Here is a table of points, one per row:
-4.57 & 0.74 & -0.54 & 0.22 & 0.72 & 0.79 & -0.38 & 0.10 & -0.56 & 0.70 & -0.59 & 0.80 & 0.26 & 0.81 & -0.56 & -1.25 & 0.92 & -1.11 & -1.98 & -0.26 & 1.08 & 0.35 & 0.44 & -0.28 \\
0.39 & 0.17 & 0.91 & 0.17 & -0.98 & -0.09 & -0.38 & -0.30 & 1.12 & 1.33 & 0.31 & -1.34 & -0.09 & 0.33 & 2.06 & 0.47 & 1.16 & -0.54 & 0.61 & 1.48 & 0.14 & 0.01 & -1.12 & -0.58 \\
-1.22 & 0.18 & 0.46 & -2.27 & -1.78 & 0.12 & -0.12 & -0.50 & -1.18 & -1.48 & 0.32 & -0.06 & -0.37 & 0.56 & -0.62 & -0.09 & -1.10 & -0.45 & 0.67 & -1.12 & -0.13 & 0.07 & 0.43 & -0.32 \\
-0.02 & -0.32 & -0.21 & 0.42 & -1.11 & -0.70 & 0.46 & 0.18 & 0.82 & 0.97 & 1.31 & -1.50 & 0.57 & 0.50 & 0.69 & -0.36 & 0.70 & -0.25 & 0.90 & 0.56 & 0.28 & 1.60 & 1.77 & -0.90 \\
0.20 & 0.64 & -0.81 & 0.77 & 0.99 & 0.24 & 1.12 & -0.17 & 0.03 & 0.12 & -0.48 & -0.11 & -0.72 & -3.32 & 0.34 & 0.04 & -1.05 & -0.15 & 0.07 & 1.66 & 1.21 & -0.72 & -0.59 & 0.74 \\
4.10 & -0.54 & 0.28 & 0.94 & 0.29 & 0.08 & -1.88 & -0.25 & -1.13 & -1.55 & -0.39 & -1.87 & -0.60 & 0.99 & -0.61 & -0.23 & -0.34 & -1.31 & -0.92 & -1.02 & 0.52 & 0.15 & -0.28 & -1.28 \\
0.02 & -0.54 & 2.09 & 0.91 & 0.57 & -1.99 & 0.54 & -0.81 & 1.27 & 1.40 & 0.45 & -0.10 & -1.13 & 0.84 & 1.40 & -0.23 & 1.08 & 0.83 & -0.79 & 0.72 & -0.41 & 0.23 & 0.78 & 0.09 \\
-0.41 & -0.53 & 0.66 & -0.79 & -0.13 & -0.91 & -0.38 & -1.23 & -1.12 & -0.14 & -1.13 & 1.00 & 1.96 & 0.64 & -1.19 & 0.28 & -0.97 & -0.44 & 1.57 & -1.28 & -1.75 & 0.15 & -0.72 & 1.59 \\
-1.12 & -0.78 & -0.70 & 0.81 & -1.16 & -0.77 & -0.59 & 0.11 & -0.25 & 0.88 & 1.19 & -0.85 & 0.76 & 1.22 & 1.28 & 0.48 & 1.03 & -1.01 & -0.18 & 0.73 & -0.89 & -1.33 & -0.18 & -0.05 \\
-0.78 & -1.95 & 1.08 & 1.30 & 0.62 & 1.16 & -1.50 & 1.37 & -0.09 & 0.32 & 0.61 & -0.12 & 0.15 & 0.09 & 1.37 & 1.35 & 0.35 & 0.41 & 0.43 & 0.47 & -1.19 & 1.02 & 1.90 & -0.17 \\
-1.26 & -1.04 & -1.81 & 0.12 & -2.10 & -0.18 & -0.55 & -0.32 & 1.19 & -0.21 & 1.08 & -0.33 & 0.04 & 0.58 & 1.35 & 0.25 & 0.61 & 0.31 & -0.91 & -1.20 & -0.09 & 0.03 & -1.80 & -1.34 \\
0.02 & 0.70 & -2.06 & 0.35 & -0.35 & -0.13 & 0.65 & -0.80 & 0.54 & -1.33 & -0.10 & 0.98 & -2.38 & 0.68 & 0.20 & 0.27 & -1.43 & -1.41 & 0.23 & 1.86 & -1.35 & -0.80 & -1.01 & 0.25 \\
0.81 & 0.21 & 0.46 & -0.31 & -0.09 & 0.50 & -0.51 & -0.20 & 1.08 & 0.48 & -0.11 & 1.65 & 0.74 & -4.30 & -1.24 & 0.14 & 0.78 & -0.21 & -0.32 & 0.08 & -0.06 & 0.07 & 0.50 & -4.05 \\
-0.24 & -0.51 & 0.64 & -0.09 & -0.66 & -1.41 & 0.14 & 4.87 & 0.10 & -0.99 & -0.26 & -0.18 & 0.06 & 0.79 & 0.28 & 0.19 & 0.32 & 0.18 & -0.16 & 0.20 & 0.10 & 0.32 & 0.22 & -0.57 \\
0.67 & 0.06 & -0.79 & 1.24 & 0.35 & 0.49 & 0.44 & -1.21 & -1.57 & 0.07 & -0.10 & 1.92 & -0.36 & -0.43 & 0.84 & -1.22 & 0.98 & 0.26 & 0.86 & 0.99 & 1.50 & -1.61 & -0.17 & 0.46 \\
0.58 & 0.36 & 0.15 & 0.38 & 0.74 & 0.60 & 1.22 & 0.47 & -1.82 & 1.04 & 0.59 & -0.70 & -0.71 & -1.47 & 0.25 & -0.44 & -1.29 & -1.27 & -0.15 & 0.64 & -1.20 & -0.38 & -0.54 & 0.82 \\
1.02 & 2.13 & 0.60 & 0.01 & 1.75 & 1.11 & -0.21 & 0.43 & 1.45 & -1.43 & -0.14 & 0.50 & 2.24 & 0.71 & -0.20 & 1.20 & -0.91 & 0.65 & -0.95 & -0.32 & 0.67 & -1.37 & -0.06 & -1.15 \\
-0.49 & -0.76 & 1.93 & 0.60 & 0.72 & 0.58 & 0.08 & 0.13 & 1.69 & -1.48 & 0.02 & -0.03 & 0.20 & 0.80 & 2.02 & -0.38 & 0.50 & 1.07 & 1.14 & -0.51 & -0.51 & 0.47 & -0.25 & -0.76 \\
-0.79 & -0.47 & -0.11 & -0.32 & 0.94 & -0.66 & -0.77 & 0.05 & 0.28 & -0.73 & 0.62 & -1.35 & 0.56 & -1.65 & -0.36 & -0.25 & -2.33 & -1.18 & -0.71 & -1.12 & 0.34 & 1.29 & -1.53 & -0.08 \\
0.61 & 0.77 & 0.58 & -0.94 & 0.16 & 1.30 & 0.86 & 0.42 & -1.03 & 0.75 & 0.22 & 0.98 & -0.26 & 0.95 & 0.64 & -2.28 & 2.37 & -0.75 & -1.77 & -0.50 & 1.68 & 1.34 & -1.93 & 0.35 \\
0.42 & 0.27 & -2.60 & -0.36 & 1.05 & -0.93 & 0.16 & 0.34 & -0.68 & 1.17 & 0.68 & 0.48 & -1.62 & -0.42 & -0.71 & -0.58 & -1.17 & 0.50 & 1.39 & -0.59 & -1.82 & -0.29 & -0.12 & 0.42 \\
0.18 & 0.98 & -0.34 & 0.99 & -0.12 & -0.37 & 0.78 & -0.09 & -1.86 & -0.65 & -0.55 & 2.36 & -0.24 & -0.31 & -0.21 & -0.39 & -0.20 & -0.15 & 0.51 & 1.34 & 0.71 & 0.77 & -0.81 & 1.33 \\
-0.56 & 0.15 & 0.45 & 0.98 & -0.39 & -3.49 & -0.35 & -0.59 & 0.07 & -0.49 & 0.25 & -0.89 & 0.84 & 0.86 & -0.03 & -0.10 & 0.58 & 0.68 & 0.22 & 1.14 & -0.16 & -0.48 & 1.78 & -0.78 \\
-0.97 & 0.16 & 1.56 & -1.06 & -0.56 & 0.13 & 1.32 & -0.97 & -0.79 & -1.09 & 1.21 & -1.57 & -0.61 & 0.91 & 0.59 & 0.14 & 1.01 & -0.54 & 0.02 & 0.24 & 0.18 & 0.62 & 0.16 & -0.95 \\
1.41 & 1.57 & 0.12 & -0.17 & 2.14 & 1.23 & -0.50 & 0.44 & 1.77 & -0.17 & 0.32 & 1.40 & 2.12 & 1.14 & -0.38 & 0.50 & 0.10 & -0.70 & -0.01 & 0.38 & 0.45 & -0.03 & 1.24 & -0.01 \\
1.07 & 0.90 & 0.42 & 0.07 & 0.91 & 0.60 & -0.12 & -0.08 & 1.09 & 0.85 & 0.36 & 1.41 & 0.69 & 0.32 & -0.59 & 4.56 & 0.75 & -0.58 & -1.05 & -0.22 & 0.64 & 0.30 & 0.52 & 0.51 \\
0.17 & -1.47 & -0.91 & -0.79 & -0.20 & -0.20 & -1.09 & 0.16 & -0.22 & 0.12 & 0.45 & -1.65 & -1.46 & -0.85 & -1.68 & -0.73 & -1.21 & -0.52 & -0.56 & -0.85 & 0.47 & -0.36 & -0.17 & 0.52 \\
0.50 & 0.51 & -0.28 & 2.10 & -1.20 & 0.35 & 1.29 & -0.57 & -1.85 & 0.59 & -1.47 & 1.89 & -0.68 & 0.01 & -0.35 & -0.98 & -0.34 & -0.29 & 0.74 & -0.66 & 0.65 & 0.17 & 0.02 & 0.69 \\
There is one direction along which these points spread out most. Take the direction at right angles to it along which they spread out most. Go by this last direction. Where along it does each point below lie, from 0 to 99? The average is 50, and the first point in the table lies past the average. One standard deviation of the points above along it is 16.
1.02 & 0.54 & -0.43 & -0.05 & -0.66 & 1.26 & 0.72 & -0.08 & -0.78 & 0.33 & -0.51 & 0.13 & -0.43 & -0.81 & 0.10 & -1.51 & 0.04 & 1.02 & -0.02 & 0.33 & -2.46 & -0.19 & -0.89 & 1.94 \\ 56
-0.40 & 1.12 & -0.29 & 1.23 & -1.76 & 0.93 & 0.45 & -0.60 & -0.88 & 0.11 & -0.62 & 1.48 & -0.37 & -0.72 & 0.52 & -0.92 & -1.13 & 2.03 & -1.04 & 0.73 & -0.42 & -0.26 & 0.70 & 1.69 \\ 54
1.62 & 0.35 & 0.07 & -0.34 & 0.96 & 0.48 & 0.39 & 0.43 & 2.05 & 0.17 & -0.02 & 2.75 & 2.27 & 0.57 & -0.49 & 0.98 & 0.27 & -0.10 & -0.55 & -0.37 & 1.11 & 0.42 & 1.36 & 0.72 \\ 15
-0.29 & -0.09 & -2.05 & -1.01 & 1.02 & -0.42 & -1.02 & -1.16 & -0.59 & -1.50 & -0.06 & -2.22 & -0.97 & -1.21 & 0.05 & 0.37 & 0.44 & 0.97 & -0.11 & -0.93 & 1.09 & 0.05 & -0.13 & -0.01 \\ 56
-0.44 & 0.01 & 0.84 & 0.97 & -0.35 & 0.05 & 0.66 & 1.68 & 1.22 & 1.08 & -0.70 & -1.60 & -0.29 & 0.80 & -0.01 & 1.18 & 0.79 & 0.66 & 1.56 & -1.13 & -0.28 & -0.62 & 0.53 & -1.18 \\ 52
0.77 & 0.67 & 0.24 & 0.45 & -0.13 & -0.34 & -0.97 & 0.77 & -0.28 & 0.51 & 0.27 & -1.06 & 0.24 & 0.89 & 0.56 & 0.31 & 1.77 & 2.07 & 0.83 & 1.35 & 0.24 & 2.05 & 0.41 & -0.57 \\ 51
-0.33 & 0.35 & 0.61 & -1.83 & -0.73 & 0.13 & -0.32 & -0.69 & 0.96 & 0.35 & -0.19 & 0.95 & 1.15 & 0.79 & -0.05 & 0.49 & -1.90 & -0.29 & 2.44 & -1.57 & 0.02 & -0.26 & -0.33 & 1.10 \\ 48
-0.04 & 0.12 & -0.46 & -0.34 & -0.03 & -0.87 & -0.74 & -0.15 & 0.20 & -1.32 & 0.36 & -1.46 & -1.02 & -2.86 & -0.76 & -0.52 & 0.45 & -0.80 & -0.81 & -2.13 & -0.03 & 0.35 & 0.48 & 0.92 \\ 54
-0.88 & -2.02 & 0.69 & 0.45 & 0.24 & 0.53 & 0.65 & -0.38 & 1.85 & 0.32 & 1.29 & -0.87 & -0.34 & 1.57 & -4.63 & 0.32 & 0.86 & 1.04 & 0.28 & 1.53 & -0.19 & -0.32 & -0.22 & 0.33 \\ 53
0.19 & -1.40 & -0.52 & -2.41 & -0.10 & -0.29 & -0.49 & -0.17 & 0.46 & 0.20 & -5.37 & -1.21 & -0.60 & -0.30 & -0.48 & -0.16 & -0.34 & -0.57 & -0.89 & -0.30 & 0.13 & 0.08 & 0.31 & -0.06 \\ 52
0.67 & -1.53 & -1.68 & -0.52 & 1.05 & 1.37 & 2.28 & 0.22 & -1.90 & 0.35 & 0.38 & 0.27 & 0.29 & 0.06 & 1.21 & -0.40 & -1.06 & 1.09 & -0.78 & 1.01 & -0.70 & -1.31 & -0.28 & -0.48 \\ 53
-1.63 & 0.28 & 1.73 & -1.90 & -0.63 & -0.29 & -1.34 & -0.83 & -0.63 & 0.34 & 0.52 & 0.10 & 0.12 & 0.27 & -0.58 & -0.49 & -1.10 & 0.85 & 0.19 & -1.38 & 0.44 & -1.57 & -0.43 & 1.12 \\ 59
